Each row is where one point has got to under a steady rotation. How many ticks took it there?
The counts run from 0 to 163.
[132  88 140 130 114 116 136 158  93 127 124 119  96 114 166 127 108 130
 154 149 211 135 108 165 144 135 141 151 154 167 120 155 129 131 211 137
 144 106] | 9
[156 112 146  79 137 114 148 108  99 143 107 181  89 144 155 160 145 165
 135 151 153 134 100 133 137  99 136 155 177 180 165 138 124 149  95 163
 121  86] | 109
[ 96 152 146 159 124 149 116 147 107  81 142  92 130 148 134  89 142 101
 161 155 122 182 114 100 124 142 132 115  92  83 128 135 111 132 169 111
 166 175] | 151
[117 141 139 144 146 128 120 120 171 133 182 132 162 140 114  95 127  99
 115 101  97  96 153 119 135 185  72  94 103 126 131  80 173 143  86 128
 117 153] | 59
[147 110 140  77 136 123 123 146 114 155 114 150  91 127 140 190 119 138
 133 127 158 124 130 149  97  92 136 131 178 143 165 165 116 143 110 180
 107  99] | 105
[ 87 149 173 157 124 122  93 135 152 113  89 113 120 148 130  97 127 117
 158 143 137 150 108 136 108 152 105 153 100 121 131  78 101 169 168 137
 143 168] | 143
[ 81 143 148 142 116 147 124 199 153 112 121 102 130 127 169  92 151 107
 176  99 129 147 112 120 132 109 185 155 128 143 158 152 113  97 172 144
 138 138] | 149
[143 128 111 135 132 114 173 140  67 113 144 110  80 135 150 168 141 130
 173 169 145 134 112 108 150 144 173 153 125 161 132 120 145 162 178 138
 146 124] | 6
[123 131 155 168 137 130  75 158 143 129 132 108 147 130 159  89  88  95
 168 112 143 146 109 166 137 174 106  93  88 107 114 145 158 124 124 128
 141 125] | 40
[107 150 147 164 140 144 100 172 156 178 155 141 154 138 166 101 121 114
 190 120 122 133 109 160 145 166 149 118  97 155 122 144 172 128 126 149
 142 117] | 41
[131 134 134 119 135 114 112  93 118 114  78 131  97 165 138 147 119 100
 155 168 139 145  86 104 113 121 100 155 130 118 152  90 104 199 150 163
 123 122] | 123
[102 167 161 188 129 129 131 170 173 162 182  90 111 136 138  84 134  97
 146  98  96 103 152 124 128 123 122 119 127 171 139 118 159 104 129 111
 171 127] | 46
[162 113 152 100 151 117 152  54 117 114 124 146 134 126  97 160 126 162
  81 148 134 114 158  91 139 130  78 142 152 143 127  98 102 162  93 147
 121 123] | 95
[134 119 144 136 143 139 145 133 169 161 173 164 165 111 156 100 164 127
 124  95  74 113 131 119 152 121 173 103 139 118 135 146 137  99  65 111
 113 100] | 65
[136 124 167  97 130 139 132 136 104 154  84 134 108 129 144 164 132 170
 140 146 183 136 145 133 144  56 139 170 184 182 150 158 101 114 132 148
 147 103] | 113
[129 131 175 183 130 139  92 135 156 133 133 122 154 121 149  53 135 117
 146  95 106 142 114 128 171 135 108 103 110  86 113 165 128  91  98 102
 152 135] | 48
[149  84 132  93 143 132 139 110 135 154 115 160 147 110 113 182 124 148
  86 124 168  89 147 154 139  86 129 121 193 135 126 159  64 118 116 145
 107  93] | 97
[143 138 174 161 131 119 126 117 132 119 116 100 129 134 189  63 113 138
 175 129 159 167  86 116 170 182 102 144 100 166 115 123 158 130 125  99
 140 120] | 28
[ 93 118 136 140 143 123 141 156 184 132 155 153 184 125 178  71 149 138
 146 109 120 106 122 144 154 167 179 160 120 158 124 118 120 116 175 124
 113 129] | 161
[117 142 177 168 120 146 109 148 138 120  95  78 155 111 159  79 100 126
 166 102 175 136 124 129 168 166  94 141 102 141 102 150 120 110 165  89
 164 138] | 32
[128 131 141 141 131 137 115  95 152 121 204 108 124 113  77 117 132 104
  81 119 109 113 169 101 120 151 118  67 113 100 134 119 134  99  73 103
 154 148] | 67
[103 116 162 105 125 146 122 146 146 152  82 147 101 152 162 111 137 144
 173 161 159 170 108 157 121  90 172 153 149 166 124 126  92 137 170 126
 179 107] | 129
[176 100 173  92 145 129 117 105  92 123 117 173 120 121 113 142 124 175
  88 142 139 133 139 153 144 102  76 118 158 102 126 177 121 137  76 142
 119 122] | 92
[170 106 170  79 144 138 104  95  85 132 102 175  99 141 145 156 116 171
 117 164 155 187 110 135 122 144 121 155 139 150 130 144 114 165  90 147
 136 112] | 108
[145 101 158 166 124 104 131 117  97 115  78 115 129 131 166 121 114 144
 155 146 157 150  86 130 168 143  92 166 127 114 100 154 119 155 176 128
 127 117] | 12
[113 119 145 192 109 119 141 129 158 109 129  65 141 117 129  75 104  85
 141 134 161 130 122 108 150 132  83 114 119 143  95 106 118 117 177  95
 170 127] | 31
[122 124 118 169 133 111 173 108 140 145 124 106 145 128 148 140 138 122
 158 156 163 105 123 120 162 135 160 162 121 187  98  91 111 162 210 126
 147 100] | 14
[139 127 151 153 120 125  90 161 121 116 132  77  97 118 179 104  89 102
 165 117 169 163  93 140 128 176 105 140 105 137 142 139 164 138 138 134
 138 118] | 24
[132 129 137 155 110 125 139 135  91  91 119  69  56 119 135 185 120  99
 140 144 140 160 122 103 121 131 127 154 135  98 153 132  92 160 171 128
 141 132] | 3
[136  94 124 137 136 137 138 157  66 130 127 123  88 127 168 158 126 151
 161 144 166 155 101 156 145 153 187 158 122 139 129 168 112 143 162 125
 154 103] | 5
[ 94 128 134 140 108 105 125 143 125  60 152 107 144 136 126  54 152  92
 144 144 162 133 109 110 129 152  97 115  99  97 146 101 137 125 198 145
 130 180] | 155
[ 88 114 135 108 108 123 112 184 159 123  97 139 150 152 180  97 140 115
 177 113 178 117  78 154 110 119 132 147 147 147 149 125 127 146 199 171
 112 117] | 141
[157 111 171 114 134 125 120 100  78 115 148 139  98 138  80 156 133 135
  79 142 124 110 163 116 121 116  53 121 157 121 155 131 133 146  83 153
 121 145] | 91
[138 122 136 145 150 128 125  73 140 125 131 171 162 126  82 136 152 130
  71 135  67 108 143 116 128 126  79 103 125  85 107 102  90 161  78 124
 110 127] | 79
[129 145 145 145 151 118 153 115 148 157 145 174 147 148  86 152 153 142
 111 129  70  67 167 128 134  93 119 122 146 119 139 119 119 158  81 150
 108 125] | 78
[122 135 116 145 146 138 119 164 162 137 152  94 188 122 175 118 102 102
 182 102 156 108 115 131 172 169 164 122 105 150 142 140 158  99 149 133
 122 105] | 37
[146  82 139 112 130 117 128  87 127  88 102 104 101 101 159 142 107 127
 108 138 169 169  97 127 119 167 163 168 133 114 118 126  46 154 164 119
 108 109] | 0
[ 87 144 159 140 134 132 134 218 136 139 148 128 163 136 162  86 154 145
 163 113 147 111 143 155 134 154 145 146 126 155 138 145 158 117 185 145
 113 160] | 157
[ 99 137 130 115 145 126 141 196 113 102 156 132 146 139 174  87 178 130
 186 136 128 139 113 109 154 147 188 144 121 148 157 157 160 107 162 141
 125 136] | 153
[132 115 151 151 118 112  92 115 182 125 157 118 140 126 167  38 115  85
 142  96 128 141  80 147 143 172 110 100 113 109 115 124 160 121  95 108
 133 115] | 44
[137 115 149  75 125 156  83 118 110 103  70 135 128 133 130 168  91 128
 140 146 197 147 107 139 111 130 129 133 123 113 139 143  77 150 156 169
 130 124] | 120
[107 149 115 186 133 141 133 149 144 154 116  73 124 134 141 157 110  90
 163 150 144 127 118 142 137 122 154 146 116 132 113 126 111 164 200 114
 174 109] | 18
